128 stands for zero in the data rows.
Here are some points:
[112 125 154 141 141 155 105 117]
[118 135 156 139 119 113 117 113]
[144 127  84 107 101 139 140 138]
[129 136  93 103 105 120 165 128]
[ 86 142 170 182 164 196 119 136]
[ 97 141 176 179  85  69 113  80]
[130 101 133  91 157 142  83 128]
[133 123 129 138 153 166 148 146]
[148 146  73  83  87 105 182 137]
[104 118 159 136 110  63  77  87]
[119 133 123 135 130 151 142 146]
[120 121 134 145 129 149 138 141]
[154 124 116 140 181 192 138 170]
[155 134 107 104 140 120 128 118]
[127 135 104 104 128  95 117 122]
[121 139 152 153 117 101 139  99]
[116 112 133 138 144 200 113 140]
[128 122 119 107 108  76 106 105]
[149 136 112 139 122 125 137 128]
[131 129 161 151 115  73 116 103]
[121 137 129 121 123  90 109 111]
[134 148 131 133 141 143 159 155]
[ 95 138 179 183 122 155 133 108]
[136 114 130 111 169 155  89 145]
[111 127 170 165 120 119 154  94]
[139 140 103  87 155 100 114 132]
[129 152  89 104 132 127 132 140]
[125 122 140 104 169 137  85 127]
Then 16 other points, each followed by its number:
[116 128 131 140 143 114 115 120] 0
[101 135 174 173 129 154 128 110] 1
[116 132 173 171 144 139 127 110] 2
[122 125 152 127 144 147  81  94] 3
[129 153 154 184 160 181 137 126] 4
[107 151 135 164  81  77 163 104] 5
[116 110 164 134 114  89  95 112] 6
[134 116 128 135 114  93 125 122] 7
[109 129 149 159 165 102 109 121] 8
[135 129 130 143  64  55 168 108] 9
[141 122 112 106 159 157 112 150] 10
[146 122 103  79 141 160 117 145] 11
[136 146  87 109 101  90 152 122] 12
[135 116 129 109 135 119 104 117] 13
[122 122 139 112 131 108  90 112] 14
[114 125 144 153 152 150 123 133] 15
Which two of these numbered points are nearest to each point below, ignoring the 3 directions in which the first points spread most? Their numbers follow each, nearest first.
[135 140 105 141 155 125 163 155] > 8 0
[120 116 139 100 130 116  90 107] > 11 14
[140 124 108 111 113 155 159 159] > 6 14
[113 143 160 153 103 107 135  91] > 1 14
[114 135 147 145 112 101 125  92] > 1 14
[115 140 124 141 119  87 144 113] > 0 15
[151 103 116 121 129 157 135 154] > 9 6
[100 169 147 186 120 136 193 134] > 8 0
[118 140 130 151 135 114 146 131] > 0 15
[134 147 151 159 111 112 133  94] > 4 2
[132 140 143 153 140 148 157 129] > 2 10
[139 121 122 107 150 131  99 137] > 10 14
[113 126 142 147  91 111 164 124] > 6 9
[123 136  86  94  92  19 145 112] > 0 5
[134 127 145 136 135 117 139 111] > 2 13
[136 135 147 142 120  92 136 109] > 2 10
[103 120 161 115 142 114  92 104] > 1 14
[155  92 108  89 141 131  88 144] > 9 6
[139 150 117 134 129 126 159 130] > 2 10
[135 131 136 136 110 125 148 112] > 13 1
[124 131 126 139 157 140 126 143] > 0 15
[144 138 112 135 148 187 163 164] > 10 2
[136 108 136 112 111 139 100 117] > 11 13
[121 105 119  78 136 126  87 120] > 11 14
[145 112  95 105 143 119 115 154] > 7 9
[118 156 120 132 137 183 162 150] > 1 14
[115 129 155 125 188 181  96 139] > 1 2
[146 130 101 116 152 149 154 164] > 15 0
[160 112  99 102 133 126 128 153] > 9 7
[149 134  96 102 133 132 147 155] > 10 15
[125 127 103  97 142 103  97 137] > 5 12
[114 122 177 180 100  75 106  90] > 7 9
[143 122 101 128 117 134 137 157] > 7 6
[125 118 144 133 125 113 107 103] > 13 10
[138 103 143 116 122 150  89 114] > 11 13
[159 136  76 113  91  80 148 137] > 7 10
[147 147 116 126 136 132 159 122] > 2 4
[108 135 147 154 135 138 149 123] > 15 0
[108 130 150 140 141 105  83 105] > 12 5
[140 127  99  80 133 142 131 139] > 11 14
[150 136 102 140 128 165 156 153] > 10 7
[121 117 146 128 164 164  99 142] > 10 14
[149 140  63 111  71 129 201 166] > 6 7
[108 157 137 136  93 146 181 109] > 11 1
[118 117 132 123 139 145  98 131] > 14 1
[116 133 152 148  69  80 167 107] > 6 9
[146 153 109 135 133 143 182 149] > 2 15
[120 144 136 151 140 153 140 126] > 12 1
[145 118 125 114 148 119 126 125] > 2 13
[127 114 173 157 142 151 113 110] > 13 2
[129 120 118  97 157 117 130 147] > 15 0
[145 127 113 100 130 135 119 142] > 14 10
[125 139 159 151 166 171 137 146] > 2 10
